Each row has a name. Each question is about the rows just above it.

Columns, left to right: J R V T C N U
Z_751: [163 105 161 162 102 174 105]
Z_881: [112 104 149 110 100 128 149]
Z_68: [190 103 144 145 103 136  74]
Is [105 161 162 102] printed in one of the named rows, side by side and in this order?  yes
Among the named rows, does one hold [161 162 102] next to each other, in this order?  yes
[149  74] is in which column, read top down?  U
Move every entry of [112] by +1 step of 1.  [113]
Does one of the named rows hold [104 149 110] side by side, in this order?  yes

Columns, left to right: K D Z H L S E Q
Z_30: [151  59 173 120 133 163 133 117]
Z_480: [110 126 116 110 117 128 117 155]
Z_521: [132  92 149 182 106 117 152 108]
Z_467: [149 121 156 113 124 117 111 121]
Z_748: [124  84 104  54 154 201 186 132]
Z_633: [126 127 118 154 122 139  99 127]
Shift each entry of [106 117 152] by +1 times 1:  [107 118 153]
[151 110 132] is in which column, read top down?  K
Is [126 127 117] printed in one of the named rows, side by side and in this order?  no

Columns, left to right: A P F M B
Z_521: [ 78 127 119 120 114]
Z_881: [125  80 117  81 113]
Z_467: [193 140  87  71 131]
Z_751: [ 78 127  93 101 114]
Z_521 without one entry, shuffled: [127  78 120 114]. Gone:  [119]
Move every entry of [80] by +1 step of 1.  [81]
Does one of the named rows hold [128 119 120] side by side, in this order?  no
Z_521 without one entry, shuffled: [114  78 119 127]. Gone:  [120]

Columns, left to right: ziput divo Zepuv ziro Ras Deroz matus nas
Z_68: [176  92 139 108 148 177 104 151]
Z_467: [187  80 144 130 150 161  98 119]
Z_633: [187  80 144 130 150 161 112 119]
Which column holds this, read top down? [119 119]  nas
[187] with +1 step of 1 on every entry:  [188]

Columns, left to right: gunod Bule tanin zudid vor suko lan
Z_521: [100  80 169 127 140 123 115]
Z_367: [114  76 142  75 123 118  67]
Z_832: [136  94 154 187 105 155  58]
Z_748: [127  91 146 178 127 138  86]
Z_480: [124 100 137 173 117 132  83]
Z_68: [103 127 129  79 153  99 176]
Z_586: [132 171  90  97 121  98 155]
Z_751: [125 176  92  74 123  97 172]
Z_30: [136 184  87  76 132 106 185]
Z_467: [106 142 115  75 150  97 185]
Z_881: [122 158 120  62 146 127 194]
Is [127 138] printed in one of the named rows, side by side and in this order?  yes
Shuffled Z_367 with one entry gone: [142  75  67 114 123 118], missing  [76]
[138 132  99  98  97] is in which column, read top down?  suko
Z_748 without one entry, shuffled: [178 138 146 127  86 127]. Gone:  [91]
Is [ 62 120] printed in one of the named rows, side by side and in this order?  no
Move every entry of [154 187 105] by +1 step of 1.  [155 188 106]

Columns, left to right: sepo Vaga dak supa zos Sono Nol sivo
Z_521: [ 63 132 135  95 125 115 159 110]
Z_748: [160  96 166 154 159 127 127 113]
Z_68: [132  96 166 154 159 127 127 113]
Z_751: [152 143 136 141 131 139 157 116]
Z_832: [167 121 103 101 123 131 151 152]
Z_633: [111 118 155 135 106 142 104 126]
Z_367: [111 118 155 135 106 144 145  89]
Z_30: [103 147 115 138 120 189 112 142]
Shift each entry of [ 96 166] by +1 times 1:  [ 97 167]
Which entry of Z_748 is missing from [127 113 160 127 154  96 166]?  [159]
[125 115] with +1 step of 1 on every entry:  [126 116]

Columns, left to right: funi norob bolu bigap Nane Far lideb
Z_832: [ 97 121 131 155 142 158 110]
Z_367: [103 119  83  93  96  89  89]
Z_68: [ 99  69  85  71 132  79 106]
Z_633: [ 66 137 194 101 153 172 123]
Z_521: [155 123  65 122  98  76 117]
Z_586: [91 92 83 76 97 74 98]
Z_881: [155 123  65  98  98  76 117]
Z_30: [124 101  77  93  84  72 118]
Z_748: [ 78  94 136 135 175 156 104]
Z_480: [165 105  55 166  99  82 122]
Which column holds [131  83  85 194  65  83  65] top down?  bolu
Shuffled Z_30 with one entry gone: [118 124  77 101  84  72], missing  [93]
Does one of the named rows hold [106  79 132  71] side by side, in this order?  no
Shuffled Z_748 with one entry gone: [136 175 156 104 135  94], missing  [78]
Does one of the named rows hold [156 175 135 136  94] side by side, in this order?  no
Move every entry of [79] by +1 step of 1.  [80]
Is [ 76 117] printed in one of the named rows, side by side and in this order?  yes

Columns, left to right: dig kip sefa gep fonip lefus sedim Lak gigo nutem
Z_68: [117 127 117 121 144 136  55 127 126 122]
Z_832: [132 122 130 126 186 140 136 131 123 194]
Z_748: [162 179 141 188 140 180 146 139 180 142]
Z_881: [ 51 116 187 135 130 120 122 191 117 140]
Which column holds this, read top down? [127 122]  kip
Among the named rows, does one hold [136  55 127] next to each other, in this order?  yes

Columns, left to right: kipel bulan nuga rarub Vatam liv zofo
Z_633: [132 147 123 146 128  79  91]
Z_586: [111 152 123 156 121 157  49]
Z_467: [111 136 123 156 121 157  49]
Z_633 without one entry, shuffled: [ 91 123  79 128 132 147]. Gone:  [146]
[147 123 146 128] with +1 step of 1 on every entry:  [148 124 147 129]
Move every entry of [147] by -1 step of 1.  [146]
Which entry of Z_467 is missing from [157 111 121  49 136 123]?  [156]
Move every entry of [128] by -1 step of 1.  [127]
Which row holds [111 136 123 156 121 157  49]?  Z_467

